One vector is turned by the same rotation once a tick. Each row is the vector after some number of ticks, and that number follows the row.
The counts run from 0 to 442.
117	86	98	67	122	101	95	121	112	100	89	98	119	109	89	126	89	84	103	92	114	92	87	112	103	86	77	113	114	100	85	101	84	90	120
299
96	92	86	106	115	122	98	107	122	90	97	87	98	109	92	78	87	96	135	97	89	111	105	96	104	83	101	107	80	79	93	104	96	60	99
247
100	97	119	120	86	105	101	114	124	103	106	135	90	118	108	115	113	117	83	112	72	104	87	115	106	86	99	106	105	117	98	75	107	97	103
369
83	99	114	93	117	99	114	108	83	106	129	85	98	107	94	95	126	78	97	121	97	98	114	110	121	84	113	108	117	121	85	75	88	95	94
216
92	102	111	103	121	107	96	94	112	105	105	96	92	121	122	88	92	117	131	123	103	112	131	102	92	86	102	109	93	110	76	92	91	71	111
345
97	76	119	77	115	100	77	115	90	86	112	90	102	98	93	71	122	104	112	106	114	83	127	99	94	80	100	109	83	118	95	109	90	97	92
319
120	87	84	82	103	101	96	107	81	96	92	75	108	76	102	90	85	74	123	103	119	87	109	105	115	108	97	105	69	83	117	118	84	97	88
121
118	86	119	96	86	82	89	113	86	87	99	117	104	77	94	101	114	98	91	112	105	80	95	107	112	103	92	101	81	115	128	107	107	134	73
259
119	103	91	119	89	103	108	106	109	112	91	139	100	100	117	123	79	111	93	111	78	108	77	106	111	106	87	98	100	98	108	83	103	71	114
72
116	115	79	99	98	105	120	103	101	116	93	100	107	108	107	111	72	92	93	108	89	120	78	113	105	103	98	104	117	93	87	74	91	64	127
172
103	97	117	115	75	104	101	120	139	84	102	98	103	107	72	74	108	111	86	105	97	112	94	112	80	74	104	116	102	101	96	99	109	113	96
32
105	110	110	129	87	99	103	87	102	98	104	95	84	102	121	76	93	117	124	128	94	118	118	103	104	111	119	103	67	103	107	93	108	104	82
50
126	90	103	100	87	100	76	108	114	94	77	132	102	93	112	95	80	133	107	104	104	99	96	103	82	101	82	102	74	102	106	111	102	86	111
364
104	79	92	104	84	116	103	131	118	94	97	86	106	85	77	75	105	88	80	95	101	94	104	113	88	69	99	112	102	84	104	111	87	81	113
193
85	103	117	114	90	106	110	107	96	102	123	81	84	116	99	83	134	89	97	117	84	109	109	113	117	86	130	107	100	115	92	76	98	108	86
214
109	86	109	106	76	106	105	125	119	99	93	76	95	99	98	106	116	83	80	103	111	92	116	131	95	75	108	122	97	98	102	106	83	123	106
294
123	101	92	103	66	91	111	115	85	96	99	95	109	70	79	83	99	83	68	107	96	104	74	112	106	110	106	107	100	98	121	95	106	114	88
96
111	99	122	69	118	85	93	109	103	103	95	101	110	120	105	122	100	104	99	115	122	97	106	116	90	91	88	115	116	131	78	90	90	109	117
398
100	85	102	79	97	121	77	118	98	100	108	89	92	124	104	87	128	105	88	90	78	96	100	114	99	78	116	110	89	114	86	83	83	75	115
373
106	100	76	115	88	125	107	106	119	97	94	81	93	108	99	87	87	86	120	93	78	116	87	109	108	92	111	107	77	70	103	94	95	66	100
13
102	91	109	91	109	92	116	122	111	96	100	78	111	93	81	119	106	64	104	111	124	89	104	119	115	84	92	118	113	100	100	104	90	129	91
61
102	100	78	121	85	123	113	108	115	97	96	84	92	101	98	93	94	80	114	97	74	113	85	109	122	98	113	103	79	72	109	90	99	77	90
14
106	100	101	88	107	89	110	108	101	85	98	63	116	88	73	82	86	74	126	110	125	106	101	100	105	99	103	112	92	89	99	111	103	119	77
222
116	98	127	93	82	81	102	113	98	102	100	94	99	102	103	116	119	97	81	120	111	93	103	128	103	97	105	114	104	122	103	91	97	144	95
395
123	99	89	104	64	98	110	116	87	93	98	89	107	72	79	70	96	87	73	102	99	104	80	108	97	103	112	106	95	89	119	101	100	101	95
95
89	95	106	84	120	106	98	116	98	89	116	81	105	116	73	103	121	75	119	98	87	98	83	103	133	93	110	109	96	105	93	84	102	104	74
377
98	92	111	98	102	114	92	116	109	109	111	123	92	122	112	107	122	113	79	103	76	99	96	114	102	77	101	105	110	121	87	72	91	72	120
371
132	98	101	82	87	97	73	104	97	85	83	110	109	100	91	95	87	118	112	91	96	104	67	100	100	121	98	100	65	104	110	98	112	109	85
203
110	97	96	93	93	102	113	126	105	101	105	104	111	104	70	112	106	76	75	92	81	101	60	114	117	91	97	110	120	99	99	78	103	100	102
432
106	90	108	93	96	98	112	128	121	100	96	86	106	104	88	132	113	74	84	106	112	89	96	128	111	80	92	119	116	101	96	98	89	127	102
296
119	89	109	124	71	100	89	112	127	96	82	121	93	91	117	88	93	126	94	109	103	100	115	113	78	87	90	109	75	97	113	114	98	98	108
130
